In the data rows, zero lies at 7.5, halfway between 7 and 8.
Some points:
[9 9 4 8 9 9 7 7 7 7 9 4 10 8 10 8 6 7]
[9 9 10 7 13 8 6 8 12 7 7 7 3 7 6 7 10 7]
[6 6 9 7 10 7 5 10 8 6 9 8 6 10 5 7 10 9]
[10 7 8 9 7 8 11 7 8 8 2 8 7 6 5 8 5 8]
[8 6 15 8 13 4 7 10 4 6 5 5 7 7 5 8 4 11]
[6 9 6 10 8 9 7 8 5 10 7 10 9 9 11 9 8 7]
[10 7 6 6 5 9 10 6 10 8 8 5 9 6 7 6 7 8]
[5 8 5 6 4 6 4 9 8 7 13 9 10 9 9 4 10 4]
[8 6 6 9 6 7 8 4 6 6 13 5 11 6 13 8 5 5]
[4 8 4 12 8 9 6 12 5 9 5 11 8 11 7 9 7 7]
[7 8 7 7 4 6 9 6 5 11 10 9 10 7 12 9 6 6]
[10 5 9 12 7 8 10 12 4 6 3 10 7 8 7 9 3 11]
[7 6 6 6 3 9 8 9 11 8 9 8 11 9 6 6 10 6]
[10 9 7 2 10 7 8 0 11 8 10 4 5 5 11 6 9 5]
[9 6 9 5 6 10 8 6 10 8 6 6 8 7 6 6 7 8]
[6 8 5 10 8 9 7 7 8 8 8 9 8 8 9 9 10 5]
[10 9 5 7 8 11 12 3 9 7 7 7 7 6 8 11 7 8]
[7 10 11 9 12 5 5 7 6 5 7 5 6 8 7 9 6 8]
[6 8 5 4 3 8 5 5 8 11 11 9 8 8 10 7 11 3]
[6 9 6 10 7 6 7 9 5 7 12 9 8 7 11 10 8 6]
[11 7 9 4 0 8 7 4 9 7 12 7 9 4 7 5 6 5]
[7 5 10 7 4 7 7 11 9 10 2 9 9 9 5 8 10 11]
[8 10 4 9 7 9 9 7 7 6 12 9 7 5 12 9 7 5]
[9 8 6 11 13 9 8 9 6 7 5 7 7 7 8 9 5 9]
[8 7 6 5 6 8 6 5 11 9 9 6 7 6 7 6 9 6]
[7 8 7 12 8 8 10 11 3 8 5 9 9 7 9 11 5 10]
[8 7 4 11 7 9 10 5 6 6 4 6 6 8 7 8 5 8]
[7 6 7 7 7 10 7 6 7 9 5 7 9 9 5 8 7 10]
[7 7 7 10 6 10 8 8 8 7 4 9 6 8 4 9 8 10]
[8 7 7 6 5 8 9 8 5 7 6 10 8 7 6 6 8 7]
[5 7 13 6 8 4 7 10 8 8 6 8 5 6 6 7 8 9]
[5 8 5 7 4 6 5 10 6 10 7 11 9 8 10 8 9 7]
[6 7 12 6 8 5 4 8 8 9 9 6 8 9 6 8 7 10]
[7 8 11 7 6 5 7 12 6 8 4 8 6 10 1 5 9 11]
[7 5 5 7 10 9 9 4 8 6 13 4 11 10 10 7 8 6]
[7 6 8 6 4 8 9 7 7 8 4 10 7 8 6 9 9 8]
[7 8 8 9 10 6 8 8 5 6 9 9 7 8 12 8 6 4]
[10 8 5 8 11 6 10 5 8 4 9 6 4 5 8 6 7 6]
[8 8 6 8 6 10 8 7 9 7 7 7 8 7 7 8 7 7]
[6 8 3 7 7 10 6 6 11 9 12 8 9 9 12 8 9 4]
[9 8 7 9 13 9 8 9 10 5 4 5 5 7 2 8 8 10]
[5 8 10 5 10 8 6 6 9 7 7 6 6 9 6 7 10 9]
[6 11 8 7 11 3 6 6 8 8 8 7 4 7 6 6 11 7]
[9 5 15 0 7 5 7 5 10 9 5 6 5 7 3 6 9 9]
[7 7 6 12 7 6 8 11 4 4 9 10 8 7 9 6 5 6]
[7 8 6 8 7 6 5 7 5 8 10 8 8 7 11 7 8 5]
[8 5 15 4 7 4 8 9 7 8 5 8 8 7 4 6 5 12]
Along one direction, these points spread out more than along any other. How many in every 100 of the points above lie lower along it than each point below? Round to a whole number. More than half of the points above lie lower than the first one.
[7 6 6 6 3 9 8 9 11 8 9 8 11 9 6 6 10 6] ~ 66
[7 8 8 9 10 6 8 8 5 6 9 9 7 8 12 8 6 4] ~ 68
[7 10 11 9 12 5 5 7 6 5 7 5 6 8 7 9 6 8] ~ 21
[10 7 8 9 7 8 11 7 8 8 2 8 7 6 5 8 5 8] ~ 17
[9 9 4 8 9 9 7 7 7 7 9 4 10 8 10 8 6 7] ~ 74
[7 7 7 10 6 10 8 8 8 7 4 9 6 8 4 9 8 10] ~ 19
[8 7 6 5 6 8 6 5 11 9 9 6 7 6 7 6 9 6] ~ 70
[9 9 10 7 13 8 6 8 12 7 7 7 3 7 6 7 10 7] ~ 26
[4 8 4 12 8 9 6 12 5 9 5 11 8 11 7 9 7 7] ~ 45
[6 8 5 4 3 8 5 5 8 11 11 9 8 8 10 7 11 3] ~ 94
[7 6 8 6 4 8 9 7 7 8 4 10 7 8 6 9 9 8] ~ 38
[8 7 7 6 5 8 9 8 5 7 6 10 8 7 6 6 8 7] ~ 47
[8 6 15 8 13 4 7 10 4 6 5 5 7 7 5 8 4 11] ~ 0
[8 6 6 9 6 7 8 4 6 6 13 5 11 6 13 8 5 5] ~ 96
[6 6 9 7 10 7 5 10 8 6 9 8 6 10 5 7 10 9] ~ 28
[10 7 6 6 5 9 10 6 10 8 8 5 9 6 7 6 7 8] ~ 55
[11 7 9 4 0 8 7 4 9 7 12 7 9 4 7 5 6 5] ~ 79
[6 9 6 10 7 6 7 9 5 7 12 9 8 7 11 10 8 6] ~ 81
[5 8 10 5 10 8 6 6 9 7 7 6 6 9 6 7 10 9] ~ 30
[7 8 7 12 8 8 10 11 3 8 5 9 9 7 9 11 5 10] ~ 36
[9 8 6 11 13 9 8 9 6 7 5 7 7 7 8 9 5 9] ~ 32
[6 11 8 7 11 3 6 6 8 8 8 7 4 7 6 6 11 7] ~ 43
[8 8 6 8 6 10 8 7 9 7 7 7 8 7 7 8 7 7] ~ 51
[7 7 6 12 7 6 8 11 4 4 9 10 8 7 9 6 5 6] ~ 53
[6 8 3 7 7 10 6 6 11 9 12 8 9 9 12 8 9 4] ~ 98
[9 6 9 5 6 10 8 6 10 8 6 6 8 7 6 6 7 8] ~ 40
[6 8 5 10 8 9 7 7 8 8 8 9 8 8 9 9 10 5] ~ 72
[9 5 15 0 7 5 7 5 10 9 5 6 5 7 3 6 9 9] ~ 6
